In the data rows, 128 means zero.
Here are some points:
[125 121 105 129 164 180 173  93  43  64 142 206 191 141  61  44  70 168
 185 177 129 129  98 118]
[131 101 138 146 114 140 123 119 116 137 135 142 130 112 105 113 112 126
 123 125 118 118 125 141]
[  5 110 221 242 164  59  34  97 160 210 168 104 101 121 180 157  78  20
  85 169 247 217 108   1]
[125 125 137 130 101 147 143 135 136 163 143 120 120 116 124 124 122 128
 136 132 128 130 137 120]
[133 106  82 121 165 182 153  76  42  67 150 210 196 149  78  42  70 153
 188 181 129 105 124 118]
[177 145  69  58 134 182 186 109  50  72  99 210 204 129  72  65 124 190
 195 126 111  87 123 176]
[  5 104 223 242 183  98  47  82 153 152 150 132 119 155 163 111  65  56
 108 180 228 200 110  35]
[113 115 109 117 160 145 153 118 101 105 140 170 161 127 107  97 106 125
 143 152 122 106 131 144]
[128 113 137 134 152 144 142 111  89 101 126 155 163 105 106 114 118 140
 141 125 165 137 125 119]
[131 115 126 129 119 117 120 105 150 149 129 144 139 123 101 124 119 118
 136 132 128 131 130 140]
[138 133 139 130 142 138 127 125 118 114 137 135 128 132 144 130 135 111
 118 143 125 138 121 124]
[115 122 164 149 148 124 103  92  99 144 136 104 147 139 150 117 101  88
 125 160 164 143 119  93]
[  0  84 255 255 226 104  36  22 104 153 159 132 135 166 148 107  46  15
  82 219 255 246  95   0]
[194 157  83  57  88 128 170 165 152 128 109 131  97 111 137 152 168 174
 122  65  69  76 128 178]
[119 140 119 114 130 135 123 118 128 124 130 131 134 148 119 119 126 127
 131 121 114 118 122 134]
[  3  91 206 253 191 112  52  43  99 145 141 140 149 165 140 115  77  70
  94 201 250 217 117  10]
[255 159  60  13  63 153 205 185 149 103 121 117 101  81  91 133 171 224
 177  75   4  48 157 255]
[131 111 118 114 119 121 143 136 124 117 134 153 115 106 150 110 140 137
 137 127 119 137 106 142]
[ 69 121 165 199 176 130  90  80 127 133 127 114 126 141 157 125 100  84
 119 147 218 157 117  70]
[114 132 125 116 137 134 132 124 103 133 119 116 124 130 142 118 116 120
 112 129 148 110 111 134]
[171 138  86  64 101 131 165 153 135 124 122 120 126 113 110 117 146 148
 144 116  65 104 141 178]
[145 129 131 118 125 138 114 142 119 136 151 146 133 120 116 148 118 139
 128 123 123 137 135 113]
[244 154  47   4  58 127 208 188 137  95 113 114 117  97  99 138 185 213
 145  55   3  42 151 240]
[105 108 161 164 150 102  84 125 135 137 138 108 111 120 179 156 111 113
  86 135 194 162 118  90]
[104 115 134 152 154 111 127  90  84  96 134 169 157 125 109  86 100 126
 157 136 145 114 120 111]
[138 140 147 138 125 130 122 132 142 119 123 146 128 112 113 110 141 120
 130 134 118 147 116 142]
[157 129 123 106  98 102 139 144 167 149  97 110 100 106 126 160 144 133
 125 123 102 123 131 146]
[194 133  94  68 106 153 184 172 134 118 124 103 114 133 123 123 168 170
 147 102  70  75 140 177]
Then 38 other points, each followed by its number:
[139 128 129 139 145 134 140 114 135 105 151 104 139 136 127 139 125 127
 143 156 136 129 136 113] 0
[  0 126 208 235 156  86  46  85 149 167 118  90  88 126 191 161  98  37
  58 188 228 229 114   2] 1
[140 129 119 132 136 135 126 116 103 132 145 160 150 135 104 119 125 116
 138 140 155 127 123 129] 2
[ 29  95 185 230 198 134  70  66  91 127 152 162 175 166 137  86  73  82
 138 181 228 175  91  55] 3
[113 135 119 146 112 119 130 122 117 133 130 124 112 127 125 135 123 130
 124 133 128 124 137 140] 4
[128 151 153 137 125 148 130 127 100 113 111 128 137 147 121 136 117 105
 135 133 132 134 123  97] 5
[128 126 136 127 148 117 114 127 125 138 128 139 124 119 137 113 114 120
 120 125 130 124 136 140] 6
[133 108 111 121 121 120 156 118 131 127 109 148 126 127 115 140 118 128
 143 123 131 147 133 112] 7
[109 116 113 137 116 123 145 103  86 105 128 178 169 157 105  92  76 139
 146 168 159 113 117 128] 8
[164 148 114 116 149 170 156 108  94 106 141 166 181 145  95 115 124 166
 171 132 126 111 131 144] 9
[108 157 135 133 112 100 105 135 159 177 122  90  74 106 182 179 145  79
  83 116 135 151 131 141] 10
[127 151 128 136 115  98 121 154 157 140 105  98 100 114 144 137 146 135
 103 103 122 135 127 129] 11
[  7  83 171 232 220 148  60  42  79 127 173 184 164 167 123  82  44  53
 145 211 238 168  85  23] 12
[210 125  80  29 120 167 196 149  94  77 107 157 166 136  75  96 169 163
 179 129  39  56 124 217] 13
[155 134 103 101 127 152 129 135 120  96 130 128 150 120 116 101 142 170
 141 122  88 101 123 158] 14
[133 117 126 124 119 136 127 129 137 112 103 125 126 109 120 125 119 147
 141 125 123 132 132 144] 15
[131 117 135 138 165 153 132 113  90  85 147 177 171 134 104  83  97 143
 160 157 120 115  95 123] 16
[ 53  95 200 189 174 103  75  93 114 140 158 125 139 147 148  94  79  72
 118 146 228 183 107  37] 17
[132 138 135 104  96 117 125 145 117 141 120 133 132 138 142 124 138 118
 131 109 123 136 121 117] 18
[165 125 120  82 102 152 166 147 128 136 126 137 143 115 122 134 155 154
 138 117  59 104 148 169] 19
[132 111 144 124 129 124 111 133 112  98 114 142 114 122 128 142 144 151
 133 119 140 162 116 135] 20
[107 120 128 134 134 120 129 112 123 128 136 129 143 138 142 109 118 130
 128 134 135 142 147 103] 21
[149 132 107 112 148 141 147 115 125 113 126 132 152 147  96 137 149 141
 135 149 102 105 124 143] 22
[139 141 133 129 139 127 134 122 105 137 119 128 127 132 122 113 113 121
 141 118 146 135 124 149] 23
[115 133 120 128 127 145 144  96 100  91 156 161 165 138 107  77 113 123
 151 154 147 150 124 124] 24
[122 127 119 142 111 117 119 121 114 146 120 136 120 127 102 107 136 131
 139 136 137 136 130 113] 25
[134 135 105 127 126 129 126 119 139 136 121 127 118 143 157 106 105 125
 104 116 143 115 121 125] 26
[ 33  97 210 230 158  51  52  86 164 182 135  82  85 117 185 150  81  50
  60 153 234 231 126  40] 27
[ 78 131 148 185 137  92  85 145 218 217 109  31  47 117 180 202 125  73
  65 106 168 168 136  79] 28
[167 146  89  89  93 133 137 143 117 119 125 135 122 122 126 128 131 160
 126 105 107 121 137 170] 29
[112 146 170 156 106  59  57 151 213 185 134  47  28 115 203 225 164  82
  66 120 157 169 152  83] 30
[116 158 143 147 131 125 134 133 121 123 135 143 136 117 133 136 122 134
 128 119 155 111 125 125] 31
[206 151  81  81  68 136 165 177 157 137 116 111 100 107 133 155 159 183
 127  87  61 109 146 196] 32
[255 166  47   0  33 153 230 189 145  80  80 128 108  99  76 140 202 213
 166  31   0  26 150 255] 33
[ 99 132 135 120 150 122 104 103 129 117 126 126 138 154 121 106 137 113
 134 133 121 134 139 127] 34
[ 96 119 131 168 107  76  91 154 195 194 108  63  61 140 187 175 148  93
  83  94 159 162 122 118] 35
[178 146  70  78 101 155 191 160 125  93 105 137 145 130 116 123 151 170
 158  92  55  84 141 188] 36
[164 139  89  85 116 140 150 157 125 118 136 147 119 101 141 121 165 158
 144  92  82  75 149 188] 37
Which of these numbered points is nearest to each point below, looking only along the 3 directions in which the first points spread most? Its number follows each.
[114 126 110 120 135 159 128  93  93  96 138 171 179 127  92  88  95 138
 178 159 135  96 103 110] > 16
[121 131 137 133 146 129 123 137 120 128 135 131 115 127 115 126 113 135
 119 144 124 138 126 101] > 34
[126 124 127 124 142 114 141 155 124 121 133 138 142 126 135 131 125 133
 162 133 119 131 127 133] > 7
[255 170   2   0   0 143 229 227 158  66  84 123  90  75  80 162 228 255
 157   9   0   0 160 255] > 33
[204 151  42  29 121 194 190 157  66  74 120 162 165 124  82  68 146 206
 185  88  33  47 132 206] > 13
[  0  94 215 255 208 117  21  47 123 180 166 155 148 182 178 116  28  18
  81 251 255 239 110   0] > 12
[145 150 126 124 142 121 115 148 141 124 149 127 115 124 124 119 144 143
 111 117 127 118 124 157] > 18
[166 119 116 105 116 172 149 133  88 134 127 115 147 119 111 130 134 159
 143 116 114 127 119 169] > 14
[135 151 107 102 124 128 158 138  98 108 136 140 147 131 101 129 144 154
 152 123  91 109 154 125] > 14
[119 119 147 131 155 102 132 117 137 147 134 132 130 136 142 140 121 128
 106 128 122 145 112 108] > 6
[165 115 128 114  97 106 104 139 152 160 130  95  97 121 126 163 166 126
 116 104 106 128 153 153] > 11
[133 114 129 151 128 129 120 141 127 130 127 117 158 147 148 116 115 114
 130 123 138 149 120 136] > 31
[ 60 114 187 210 179 127  70  86 121 150 120 152 142 122 147 120  72  73
  99 165 212 174 103  61] > 17
[172 136 103  79 123 139 144 152 121 112 132 106 123 125 124 118 139 162
 135 105  99  92 130 175] > 29
[160 152 142 137 112 100 149 161 144 141 117 101  85 126 151 132 155 134
 108  96  98 111 135 153] > 11
[255 182   0   0   0 164 255 255 191  88  46  62  83  60  95 185 255 255
 151   0   0   0 189 255] > 33
[ 43 103 179 172 181 127  82  49 140 127 153 168 176 162 154  94  74  84
 143 178 219 157 119  70] > 3
[231 162  19  17  42 152 214 169 148 107 111 106 135  98  98 130 211 219
 171  82  14  45 137 234] > 33
[130 116 119 138 112 136 133 110 136 120 149 136 149 151 125 135 120 116
 158 133 134 115 141 101] > 25
